In the rows, 128 means zero.
Named turns come first, each shown by rows before and after it. Which turns, in which order, take the first row of each pair that follows to the second? Write the first one first, as in the answered first pair.
turn Z69:
[105 204 172 100 146 105 131 105 161 112 145 154 114 134 146 155 183 131] => [115 120  75  87 132  88 173  65 110 111 127 117 174 113 102 102 157 154]
[124 108 112 139 134 172 122 142 123 116 134 142 131 144 149 130 132 110] => [132 114 123 124 137 171 133 143 139 121 152 157 134 132 139 135 142 114]
[106 122 158 157 113 171 100 180 138 129  61 153  79 146 146 128 104  87] => [131  86 156  98 123 141 154 172 178 142  96 185 136  86  92 141 135  96]
[139 171 113 137 115 119 142  79 142  98 145 124 121 122 132 124 135 121] => [141 165 111 130 118 120 146  78 141  98 142 118 123 119 132 121 133 119]
turn Z792:
[113 163 131 118 122 110  98  81 123 106 155 115 124 113 148 121 156 105] => [128 159 112 150  93 132 113  86 117 103 131 114 106 127 151 103 107 123]
[116 121 126 118 131 119 125 134 124 151 129 129 130 129 127 124 129 122] => [120 138 131 128 133 120 124 133 131 146 133 133 120 130 132 125 133 117]
[123 144 133 124 140 135  91 130 106 130 137 126 132 139 141 133 143 127] => [131 151 123 142 127 146 100 134 104 129 126 123 122 143 142 124 121 130]
[150 115 143 124 128 123 142 141 141 124 126 149 129 112 125 129 123 129] => [152 111 144 123 126 123 137 142 141 125 127 151 129 113 123 132 126 130]
turn Z279:
[133  72  89 143 105 130 134 121 133 107  98 125 161  95 114  90  96 138] => [ 93 134 122 144 136 120  70 100 107  90 119  94 139 129 160 109 146 111]
[149 126 116 118 126 134 117  86 137 125 115 160 131 116  97 140 127 129] => [138 138 113 126 119 136  99  75 124 112 115 150 118 128 119 135 131 122]
[178  96  98 167 137 148 144  64 121 108 122 103 129 121 111  95  64 139] => [124 140 152 123 187 111  78  62 117 111 154  98 136 141 133 133 167 106]
turn Z923:
[126 154 133 156 132 151  91 108 117 132 122 133 112 176 145 143 105 112] => [145 124 116 108 134 120 135  73 146 118 160 143 156 122 105 145 129 114]
[113 160 151 115 125 146  69 101 118 118 169 145  94 100 147 152 145 133] => [139  82 107  97 104 148 122 111 117 141 145 147 136  71  90 125 101 157]
[125 129  98 125 123 178 159 115 128 127 188 138 144 124 105 129  85 164] => [106 163 117 150 126 189 124 136 121 119 181 129 112 154 139 141  80 154]
[122 166 164 132 150 121 110 119 134  97 149 123 115 125 130 123 135 114] => [144 100 128 123 132 126 152 135 138 115 125 128 145 101  91 110 101 137]
Now pairs of rows:
(2 to 4 turns a pair)
[153  97 105 122 111 134 177 109 156 118 139 149 159  99 104 125 119 135] => [114  89 142 109 145 139 113 173 123 162 119 144 165 142 119 144 162 117]	Z279, Z279, Z923, Z792
[124  96 116 136 132 135 118 167 107 151  94 122 130 141 114 112 116 138] => [143 135 163 127 129 139 137 164 164 136 132 156 111 119 122 139 128 134]	Z923, Z279, Z69, Z69
[116 176 176 117 170 104 112  90 171 115 143 131 126 130 162 158 168 111] => [141 100 171 116 156 132 131 175 175 177  89 161 146 132 120 157 123 136]	Z923, Z923, Z279
[102 109  81 119 167 119  97 112  58 135 107  85 159 147 131  95 133 122] => [127 171 132 179 138 163  99 157 110 133  92 132  92 161 164 113  79 138]	Z69, Z792
[ 91 229 130 185 145 167  51  83 127 104 127 137  60 150 163 121 111 107] => [ 72 192 161 160 171 172  22 162 120 161  98 147  79 171 148 136 129 106]	Z69, Z923, Z279
[119 101 142 164 137 149 103 184 140 154 108 141 108 148 146 140 104 149] => [ 94 139 136 128 161 109  84 104 128 111 163 110 129 126 158 142 177 119]	Z279, Z69, Z69, Z923
[136 194 101 142  84 156 160  38 124  71 199 132  85  91 141 116 109 117] => [ 73 161  98 114 132 134  78  66  43 108 169  77 111 138 154 109 171  90]	Z923, Z279, Z69, Z69
[121  97  86 142 117 130 136 167 115 183  88 116 135 139 138 116  81 135] => [121 170  91 166 109 126 126  98 130 120 124 105  98 134 181 120  95 127]	Z923, Z279, Z279
[105  56 111  92 144 108 102 169  80 162  99 102 185 145  99 133 173 136] => [143  45  85 128 109 140 144 182  96 164  78 122 167 132  88 115 101 161]	Z923, Z279
[105  93 103 138 132 126 116 135  99 151  94 110 141 150 135 115 106 128] => [131 108 129 147 120 139 132 159 143 154 101 144 124 142 133 134  82 140]	Z69, Z279, Z69, Z69
[113 151 108 177 122 150 107 115  91 127 105 113  78 155 162 108 106 118] => [101 120 137  89 170 105 113 119 119 147 149 127 144 120 119 133 193 102]	Z923, Z923, Z279, Z69
[ 70 151 100  95 190 105 109 139 116 139 160 102 156 128 128 138 181 121] => [100 155  44 143 146 124 147  92 101  97 150  87 137 111 136 102 113 142]	Z279, Z69, Z923, Z69
[100 129 158  87 159 101 107 136 130 148 137 127 156 124 117 147 196 120] => [137  73 114 120 124 133 151 165 134 168  96 135 156 122  88 120 115 155]	Z69, Z69, Z279
[ 86 133 156 160 153 168 118 153  93 134  78  90 100 184 153 150  81 130] => [ 76 126 178  75 195 115 125 123 120 134 144 100 153 142 123 173 172 113]	Z279, Z69, Z69, Z923
[161 201 195  97 126 134 129 115 182 114 201 153 147 105 169 198 167 104] => [133 216 201 144 125 159  76 154 137 129 154 132 105 158 215 192 143 101]	Z69, Z279, Z923, Z69
[162 118 103 104 135 111 168 113 138 109 151 132 135  70  94 112 135 107] => [141 173 131 116 149 109 128 109 133  92 167 129 113  95 126 129 164  90]	Z923, Z923
[110  86 123 131 133 142  97 189 100 163  90 129 130 160 115 117 103 141] => [101 101 101  84 149  92 112  97  97 120 153 107 168 118 109 118 165 126]	Z923, Z69
[137 181 159 169 102 152 111 120 140 112 128 143  97 156 143 110  75  99] => [145 114 137  82 125 102 154  94 154 130 163 145 182 102  81 110 124  96]	Z279, Z279, Z279, Z69
[165  62 100  42 133 132 152  91 132 138 165 135 179 106  85 119 147 118] => [146 157 189  71 147 148  97 131 178 138 183 171 118 144 136 170 172  99]	Z69, Z69
[117 132 149 100 156 111  82 170  81 183 120  87 102 188 138 139 131 143] => [130 135 127 133 132 127  97 159  72 172 109  80  83 191 148 121  91 151]	Z279, Z279
[101 107 121  80 164  92  80 124 101 135 134  98 154 137 115 133 192 114] => [ 99 119 131  98 163 108  64 143  87 142 117  93 137 157 132 133 187 111]	Z923, Z923
[118 166 165  91 142 111  80 105 144 124 125 131 109 141 131 145 171 102] => [115 147 157 122 131 140  71 141 126 147  83 129  92 170 142 134 136 114]	Z923, Z923
[107 153 157 159 129 148  80 162 109 136 107 116  88 171 163 138 134 113] => [121  63  99 124 126 135 121 157  82 157  92 110 145 147 108 110 113 133]	Z279, Z923, Z923, Z69
[135  88  91 125 115 113 161 106 101 130 119 112 163 105 111 103 110 136] => [154 152 156 144 107 133 167 132 172 127 141 165 122 103 130 143 108 138]	Z69, Z69, Z792
[126 105  88 138 112 155 115 124  98 132 119  94 130 132 129  97 121 130] => [114 152 132 111 131 135 108 111 136 115 168 118 125 119 142 127 175 111]	Z923, Z69
[144 189 110 148 109 203  88 149 117 110  89  91  99 153 181 107 129 129] => [163 140  46 114 103 173 141  90 109  89 112  76 148 103 144  84 134 136]	Z923, Z69, Z923
[124 119 131 142 126 180  93 135 128 139 106 149 117 169 135 130 112 146] => [127 149 124 127 125 159 108  76 137  94 152 144 119 141 140 135 137 136]	Z923, Z279, Z279
[175  81 124 140  70 145 150  87 153 124 120 164 117 116  93 111 105 133] => [141 139 193 127 105 139  89 111 170 127 137 175  97 139 131 146 168 106]	Z792, Z69, Z69
[166  90 105  90 104 107 175  96 177 109 130 127 137 102  97 123 121 114] => [154 125 148 145 100 154 125 165 170 137  88 137  79 158 143 137  85 118]	Z923, Z923, Z923, Z69
[148 128 179 106 141 105 154 175 168 145 162 162 160  96  76 156 156 148] => [159 192 140 174 105 116 161  94 149  70 171 128 105 101 126 127 106 148]	Z279, Z923
[141 112 130 141 103 150 138 152 107 132  88 139 110 107 121 107  73 149] => [139 141 163  88 129 111 141 112 144 116 151 155 139  70 113 138 149 128]	Z69, Z69, Z279, Z69
[ 92 148 172  85 143 147  51 154 113 156  94 137 114 158 158 114 104 132] => [149 154 146  81 111 141 141  81 175 100 145 160 126  81 137 107  74 152]	Z923, Z279, Z69, Z923
[141 133  90 143 116 119 161 110 126 116 134 114 115 113 129 105 100 143] => [121 145 126 155 128 136 112 164 120 143 106 122  96 149 146 120 107 133]	Z279, Z279, Z923
[120 121 136 142 139 147 102 175  97 157 105 123 110 168 145 121 114 126] => [158  85  94 126 116 144 167 128 123 137 122 129 138 120 110 104  90 144]	Z792, Z923, Z279
[117 143 110 123 120 105 117 111 116 115 147  98 108 144 155 111 137 106] => [144  92 103 117 107 121 151 150 127 147 126 120 131 133 117 105 103 121]	Z69, Z923
[120 146 114 124 128 115 122  93 122 107 143 105 128 142 142 131 137 112] => [139 100 100 129 112 128 145 127 130 136 112 122 141 135 110 124  97 127]	Z69, Z923
[104 162 109 103 143  69  76  98 153  85 162 120 123 153 167 132 175  72] => [157  78  47  98 107  76 154  92 157  97 149 127 157 108 111  98 108 108]	Z69, Z279
[156 133 195  76 120 120 136 164 178 145 157 165 108  94  99 148 134 157] => [152 170 195 129 100 146 116 168 164 129 144 152  65 119 136 136  99 157]	Z279, Z279, Z279, Z923
[132 138 162 104 142 113 135 142 159 125 159 148 144 106 111 147 162 125] => [108 169 158 147 138 132  92 148 123 119 135 126 103 147 156 135 144 120]	Z69, Z69
[165 151  97 154  99 134 165  66 148  73 142 119 103  89 139 113  89 147] => [131 178 165 177 115 165  95 152 144 121 103 126  63 151 170 139  99 134]	Z923, Z279, Z279, Z923
[ 99 160 100 192  95 137  87  66  96 133 120  96 111 140 192 129  97 151] => [103 101 107 183 106 155  86 139  91 194  78 114 131 159 157 130  81 161]	Z279, Z923, Z279
